A single turn carries every row of the set below to another of its rows. Some are shown first; where does it send the rows asked next?
luvaz: [-13.8  11.0  10.2 -13.2 -18.8  -2.8  17.7  -1.4  23.4  13.2   6.8  12.4
   6.6  -0.7 -10.2 -12.5 -13.5]
lilak: [ -3.3   4.9 -52.2 -11.7  11.5  14.4  -4.6 -15.6  -6.5   1.5   2.8  -2.3
 -14.0 -12.8  -9.1  -1.1  23.9]
safom: [ 23.0  16.6  -3.6   0.1  28.5 -18.2 -21.6   5.5  -7.6 -33.0 -10.2   9.8
 -24.9   4.0   3.1  27.2   4.5]
gak: [-11.3  14.9  24.4  -4.5  -0.9  -7.2  -5.3  -4.6  -4.1   1.7  -4.7  19.2
   2.9  21.9  -3.1  39.5  -3.7]
sitig: [-10.6  22.4   8.0  -5.9   3.9 -16.4   6.6 -10.5  -4.5   3.1   5.3  27.6
   2.2  10.1 -16.2  42.4   6.3]
Kad: [-17.4  17.1  -3.5   2.4 -24.9   8.0  -5.0   8.9  13.9 -11.1  18.3   4.2
   8.7 -22.4 -20.0  20.2  28.2]
keneb: [ -1.4  10.2 -17.1 -12.4   4.2 -22.0  -5.5  16.4  11.9  -9.7 -19.0  10.5
 -29.6 -20.3   9.7  -8.1 -22.8]
ziv: [-29.9  -3.0 -20.2 -29.6  17.1 -10.4   0.5  22.4  28.0   2.1  -6.7 -11.2
 -27.6   1.8 -12.6  -7.5  24.8]
nuka: [-16.0  11.3  -8.6 -18.9  -4.8   2.0   2.1  21.1  35.2 -24.7  10.0  -5.5
 -32.3  -1.7 -42.2  -4.2  14.8]
rolo: [-13.9  16.5  15.1  -7.4   5.8 -12.7   7.0  -7.0   5.0   0.2   1.6  27.1
   2.6   9.8 -19.6  44.1   5.3]
tupoz: [-23.7  11.0  -9.6 -17.3  -5.6   8.8   1.0  17.0  31.1 -30.6   3.1 -14.0
 -30.0   0.7 -37.7  -3.0  13.5]
liko: [ -0.3 -23.7   3.0  13.0  13.0  -0.6 -10.2 -29.7 -11.5  28.6  12.2   6.6
 -21.7  17.2  -9.1   8.1  14.8]
lur: [-18.1  -8.4   2.6  -8.1   9.5   6.3  -3.3  -0.7  -4.1 -37.3  14.7 -13.9
  29.0  -5.2 -12.1  -4.3  21.5]
savug: [  3.8  -9.4  38.1  23.9 -16.3 -20.0 -17.1  -1.1   2.3 -21.9   4.8  -0.2
 -14.7  13.6  -3.3   8.9  -8.4]
visez: [ 15.2   7.7   0.0   6.7  13.3 -11.6 -32.7   1.9 -10.5 -20.4 -14.8   7.8
 -38.3  11.3   3.4  29.6  -5.9]
pudin: [  3.0 -15.8   0.8   3.7   3.7   6.0   4.8  11.9  34.8 -19.9 -13.0  -0.5
 -30.9 -16.4 -28.2 -25.6  25.9]
rur: [  6.9 -20.9  29.4  13.1  -2.2   1.5 -28.9  -4.1 -10.4 -22.9  27.3  -2.4
 -14.5  20.0  -9.8  19.1   2.7]
potob: [  7.4 -17.3   0.4  -0.6  10.6  -4.0   9.0  14.3  33.0 -18.7  -6.4   6.5
 -29.2 -17.5 -32.9 -26.7  21.7]
rumo: [  0.7  18.3 -12.4 -10.7 -20.6   7.4   3.5   6.3   6.9 -21.8  20.4   6.6
  12.5 -18.0  -8.8   7.8  36.5]
Fik: [ -8.8   9.6  -7.9 -22.7   1.2  14.8  21.8  10.0  23.8  16.8  16.1   5.4
   2.6  -8.3 -12.6 -16.8  -2.2]
nok: [  6.3 -19.9  -1.3  13.2  17.1  -5.3  -9.1 -30.5   2.8  27.7   8.2   9.6
 -24.8  20.7 -15.5  11.5  26.0]
medus: [  1.1 -16.8 -16.0  -2.4  -3.7  -6.4  -3.7 -19.0   9.8   8.9  12.4  -9.9
 -32.7  11.9 -11.6 -39.6  -4.1]
mepo: [-35.9 -29.6   3.9 -11.9  14.3   5.2  13.1  11.4  19.7  -8.0  -3.2   3.2
  -6.7 -23.2 -28.2  -9.4   8.8]
gati: [-11.1 -12.5   4.3 -14.4 -12.8 -12.8 -17.1  19.1   6.3 -34.2  29.9 -17.0
 -15.9  -4.2   1.5 -16.5 -13.0]
gake: [ -3.6  13.1 -23.8 -19.4  -1.3 -14.4   4.9  27.8  15.1   0.2   0.0  11.9
 -31.9 -31.0   0.5  -6.5   1.6]
rel: [  5.3 -24.6  17.4   6.1  15.3   7.7 -30.4   0.1  -0.7 -28.3  37.0  -9.1
 -12.9  14.1 -17.2  21.0   7.7]
mobin: [ 12.7  -3.5 -40.7   0.3  10.1   4.9  -2.1 -10.8 -11.0 -25.4  -4.4   9.9
 -16.1 -31.8 -15.9  -6.1  18.4]
sig: [ 16.9   8.0  -3.4  -1.4  30.0 -19.3 -23.2   7.6  -1.2 -31.0 -15.9   8.2
 -30.0   5.4   1.4  29.4   6.2]
koz: [  6.5 -16.6  -1.7  12.8  15.2  -3.9  -9.7 -27.8  -5.6  30.2  17.2   9.5
 -19.8  15.1 -10.8  10.7  25.1]
Morik: [-14.1  21.4  13.2  -6.9  -1.9 -13.8   6.1 -10.0  -4.2   8.5  -0.8  22.5
  -1.6  16.9  -7.9  38.7   4.6]
bonal: [ 13.9 -23.3  22.3  12.5  10.6   8.2 -29.3   0.8  -9.5 -29.2  30.4  -8.2
 -14.6   9.7  -5.9  12.0   2.8]
gad: [ -7.0 -23.5  10.7  18.9  16.2 -10.9 -16.2 -23.8 -11.2   2.6 -12.0  -1.6
 -22.4  16.4  -4.4   1.6 -24.8]
batu: [-29.9 -28.3   1.1 -18.4  24.1   0.7  13.1  17.1  21.1  -6.4   1.9   2.3
  -5.0 -17.8 -27.6 -13.1   8.3]
dev: [  3.7 -17.7   7.3  13.5  12.5  -4.6 -12.2 -31.8 -12.5  21.2  -3.1  11.8
 -24.2  24.7  -9.9   9.7   7.2]
guk: [ 12.9 -20.0  14.8   8.5  18.7   9.7 -32.0  -0.6  -8.8 -25.4  39.2  -9.1
  -9.7   8.6 -11.3  16.6   5.3]
bos: [ -2.9  12.0   0.7  18.4  -7.0 -13.1 -24.5  -8.5   1.8  -2.3 -13.5  -1.1
 -42.8  15.4  -7.3  21.7 -23.2]
sebas: [ -7.2  -8.2  -8.8 -21.8  -5.8 -18.6   2.4  21.5  -0.5 -39.8  30.5  -5.1
 -24.5 -17.4 -14.2 -20.6   3.7]
mopem: [ -4.0   5.6 -41.0   1.5  20.2  18.2 -17.8 -15.7   5.3  11.5  -9.9 -15.0
 -14.8  -4.9  -6.3  -6.1  24.1]
baded: [  4.5  -1.9 -30.3  11.5   9.3 -18.0  -7.5 -11.3 -10.4 -26.4 -18.8   8.4
 -24.7 -29.6 -18.3  -6.8  25.8]
sipad: [ 18.2  19.6   0.4   0.8  17.4 -13.6 -21.5   5.2  -8.3 -32.2 -15.1   9.8
 -31.9   5.5   1.0  27.7  -4.5]
Lepuz: [-35.0  -5.5 -15.6 -25.6  14.7 -11.2   2.9  16.6  23.0  -3.5 -17.4 -13.1
 -27.3  -1.6  -9.2  -8.0  28.2]
gir: [-18.2   3.1  25.5   4.6  -6.3 -10.9 -14.7  -2.1   5.6  10.2   0.0  -6.7
  -3.1  29.7  10.8  19.5  -9.9]
rol: [  5.3 -13.7 -17.2 -15.9  12.6  -0.9  13.1  -6.7   7.8  -7.4  17.5 -11.0
 -19.8   5.6 -15.9 -45.5   8.6]
tum: [ -7.3  -9.8  -9.8 -14.0   1.2   8.5   1.6   2.4  -6.2 -23.9  23.4  -4.4
  24.6 -14.7   1.0  -3.6  33.7]

batu moves to potob
guk moves to safom
Now find these:
sebas moves to gake
sipad moves to Morik
baded moves to Kad
tupoz moves to Lepuz
nok moves to rel
gir moves to gad
medus moves to gati
dev moves to rur
mobin moves to rumo

